Rows swapped in pairs by one turn or mirror: which row each one swaps with:
The rows were stretched afterwards, more along some directions than others.
j_736: [ -1 -16   9  10   1  13 -11  11  12  -7 -19   3  -2   4   4   7]
j_301: [  8  -5 -18 -21 -15   1   0  23   5  -6  12   3  -4   7   1  24]
j_996: [  3 -13 -10  -3  33  -2 -10 -12   2  -4  21  17  10 -33   1   4]
j_750: [ -8   1 -12 -18 -10   4   8  -3 -17  -7  -7  17  10   2  21  17]
j_609: [ 13 -10   2   3   3   6 -25  20  21   5 -16  13 -18 -18  -3  -1]
j_827: [ -9   3  -7 -12  -8   0  12   0 -20 -10 -11  16   9   3  11   5]
j_649: [ 11  19  -3  -4 -13  13  -6   6   4   8   9  -9  -3  19   1  32]
j_727: [ -8   5  -4 -12 -13   3  12   4 -15  -9 -11  12  10   4  17  11]
j_528: [ -3  -4   1   4  -4   5 -27  -3  12  -1   0   8  21 -18  15  43]
j_973: [  4  -9  17   9 -11  17  -5  23  12  -5 -19   2  -3   9   2   6]
j_22: [-21  26 -19 -19  -6   3  37  15 -10  -5 -10  -9 -10  35   1  12]
j_18: [  1  -6 -20  12  -4 -10 -14 -24   0 -14   6   7  -3  -5  -1  14]
j_853: [ -5   7  -1  -4 -14  12  15   9  -4   1 -11   0  15   3   7  40]
j_103: [-31 -30 -32   3   1   0 -20 -16  24 -13 -12   9  16 -15  31  26]
j_123: [ 11   8  -7   8 -15   0 -13  -4  -6   9  11 -15  -3   2  -5  20]
j_37: [ -4 -28 -30 -13  24 -13  -4  -9 -10   7  13  10  -3 -38 -11  -7]
j_211: [ -7   9 -22   5  20 -17  21 -10  -7  -9   3  -4   1   4 -11 -15]
j_915: [ -1 -14 -21   4  -7 -11  -1 -13   4 -17   4  12  -8  -5  -1   4]
j_998: [  1 -13   3   4   1  10  -6  14   5  -8 -16   0  -4   2  -2   4]
j_919: [ -3  -6   8  -4   2  22 -14   8  19  -3  -2  13   8  10  17  32]
j_59: [ 14 -13   7   4   0   5 -18  31  24   5 -17  17 -19 -15  -5  -9]
j_530: [  4 -20  -3  -8  -6   6   2  24   0  -7  -6   9  -2  -9  -3   7]
j_274: [ -6  -9   1 -16 -25  10  -3  11  20  -8  -2  -1   8  32  24  11]
j_322: [ 12  18   5 -12 -16   8  -8  10   8   1  15  -9   6  25  10  38]
j_734: [-11   0  -6   2  10  -3  -1   0   7 -12 -29  -3  -3  14  -7  -6]
j_687: [-12 -16 -28  10   8  -4  -2 -13  12  -2 -33   0 -12  -4 -13 -10]
j_406: [  8 -15 -16   5   2  -8   4  -1   5 -16   0   5  -6  -2   0 -14]
j_171: [ -6   6 -15  10  28 -20  10 -11  -1  -8  14  -1   7 -12  -9 -10]
j_231: [-29 -33 -47 -14  14  -6 -13 -11  17 -11  -3   8  18 -21  28  32]
j_193: [ -7   1  -5  10  12 -17  16  17  15  -9  20 -19  25  -2  20  36]
j_966: [-29 -28 -32   7   8   1 -23 -27  21 -11 -17  11  11 -12  26  15]
j_508: [-18  -8 -21 -48 -25  11  19  19   0  -2  -2   7  -2  25  17  31]
j_241: [-33 -34 -25  10  -4   3 -21 -17  28 -13 -20  13  13  -5  31  16]
j_543: [-20 -28 -14  19   5  -3 -18 -17  25 -10 -18   5   6   8  13 -17]
j_58: [-13  13 -24   8  20 -12  22  -7  -4  -4  -2 -10  -4   9 -12 -13]
j_740: [-14  -7 -43 -10  36 -22  11  -4  -5  -9  27  -7  22 -24   8  24]
j_230: [-23  18 -28  -7  16  -6  31   4   0  -7  -6 -11  -8  18  -6   8]
j_30: [ -1  -7  -9   0   2  -3   5  16  19 -11  22   5  26 -17  30  42]
j_787: [ 14  16   2  -7 -10   9  -6  15  11   6  16  -5   5  11   7  41]
j_767: [ 11 -10   2  -1   3   8 -31  25  30   7 -15  12 -15 -12   2  10]
j_184: [-10  11  -3  16  13 -16  16  20  19 -11   9 -26  19  12  13  31]
j_670: [ 13   3 -14  11   4  -4 -22  -5  -5  14   9  -8 -13 -18 -15   5]

j_59 pairs with j_750
j_274 pairs with j_996
j_670 pairs with j_22
j_727 pairs with j_609
j_37 pairs with j_508

